0: array([91, 54, 45, 33, 54, 48, 56, 69, 58, 29, 40, 29, 59, 23, 54, 17, 55, 72,
       29, 52, 43, 50, 76, 48])
1: array([75, 63, 57, 41, 68, 52, 52, 33, 58, 32, 38, 44, 59, 35, 59, 27, 29, 78,
       48, 27, 44, 61, 76, 44])
2: array([53, 48, 50, 30, 68, 71, 20, 62, 61, 51, 60, 76,  0, 68,  0, 36, 51, 35,
       79, 87, 59, 64, 40, 99])
3: array([75, 42, 48, 50, 63, 43, 59, 66, 48, 45, 21, 64, 68, 26, 34, 56, 48, 46,
       35, 24, 40, 39, 71, 50])
4: array([63, 19, 53, 60, 69, 53, 55, 68, 41, 61, 17, 92, 59, 35, 38, 74, 42, 26,
       42, 29, 52, 44, 65, 61])
5: array([12, 88, 44, 48, 36, 73, 28,  4, 34, 70, 88,  0, 34, 86, 74, 48, 55, 37,
       77, 82, 54, 72, 15, 33])
6: array([14, 45, 41, 42, 19, 13, 53, 60, 44, 40, 94, 24, 75, 65, 93, 54, 89, 61,
       36, 65, 41, 52, 39, 21])
7: array([62, 21, 52, 63, 66, 53, 60, 67, 45, 59, 16, 90, 61, 32, 37, 67, 43, 27,
       41, 26, 50, 41, 64, 58])
8: array([11, 99, 44, 37, 45, 55, 18,  9, 45, 71, 99,  0, 31, 92, 56, 45, 64, 47,
       77, 99, 50, 87,  6, 40])
9: array([29, 54, 55, 62, 31, 37, 28, 31, 78, 90, 57, 38, 16, 76, 30, 51, 36, 39,
       64, 38, 53, 66,  0, 99])
10: array([71, 34, 59, 62, 69, 63, 65, 43, 41, 57, 32, 64, 30, 48, 38, 61, 37, 41,
       59, 76, 54, 50, 65, 49])
11: array([81, 48, 47, 36, 54, 22, 57, 58, 60, 34, 37, 31, 68, 26, 54, 19, 48, 76,
       26, 40, 36, 54, 70, 49])
12: array([76, 34, 53, 58, 64, 66, 61, 74, 43, 46, 18, 71, 53, 31, 43, 58, 50, 36,
       45, 48, 49, 38, 76, 56])

array([78, 41, 54, 50, 62, 46, 63, 65, 52, 46, 23, 66, 66, 26, 35, 55, 45, 44,
       41, 23, 44, 35, 65, 53]) 3 12
array([26, 64, 36, 56, 31, 32, 42, 60, 69, 46, 90, 59, 63, 69, 76, 28, 72, 69,
       41, 15, 40, 42, 15, 52]) 6 11
array([14, 45, 39, 37, 17, 14, 53, 58, 44, 35, 94, 22, 79, 63, 88, 57, 85, 56,
       35, 65, 44, 51, 42, 21]) 6 11
array([25, 63, 53, 26, 15, 22, 65, 44, 52, 35, 86,  2, 81, 59, 81, 62, 83, 72,
       23, 45, 50, 61, 55, 12]) 6 11
array([22, 51, 47, 26, 12, 16, 65, 53, 48, 28, 89,  2, 76, 56, 85, 60, 86, 66,
       26, 66, 55, 63, 60, 12]) 6 11
array([10, 61, 47, 34, 10, 13, 62, 48, 49, 40, 89, 18, 84, 59, 87, 65, 84, 65,
       28, 40, 45, 55, 33, 20]) 6 11
array([51, 45, 41, 57, 62, 84, 23, 77, 80, 51, 24, 65, 11, 49,  4, 46, 41, 35,
       63, 75, 59, 47, 58, 96]) 2 10
array([16, 72, 41, 35, 31, 81, 27, 25, 33, 51, 60, 14, 42, 65, 82, 37, 30, 49,
       78, 64, 64, 56, 46, 31]) 5 8
array([34, 44, 47, 64, 33, 35, 29, 38, 76, 87, 54, 49, 18, 73, 25, 43, 36, 35,
       61, 35, 55, 68,  0, 98]) 9 2
array([18, 50, 53, 35,  9, 16, 62, 44, 46, 39, 86, 16, 83, 56, 79, 67, 82, 69,
       22, 45, 51, 62, 58, 17]) 6 11
array([80, 56, 56, 48, 67, 61, 59, 41, 51, 41, 29, 53, 51, 36, 52, 37, 26, 70,
       44, 27, 50, 50, 77, 41]) 1 3
array([80, 55, 59, 59, 68, 68, 62, 39, 48, 42, 27, 42, 41, 38, 41, 50, 32, 55,
       48, 62, 51, 42, 72, 42]) 10 12
array([18, 57, 38, 55, 32, 11, 45, 56, 59, 43, 93, 59, 78, 67, 78, 38, 74, 66,
       39, 12, 38, 43, 16, 44]) 6 11
array([ 8, 64, 40, 49, 24,  2, 44, 56, 56, 39, 99, 35, 76, 65, 77, 41, 82, 71,
       49, 53, 34, 46, 22, 42]) 6 11
array([21, 59, 40, 47, 22, 22, 48, 59, 52, 47, 90, 48, 77, 68, 83, 46, 77, 65,
       37, 10, 39, 44, 13, 39]) 6 11
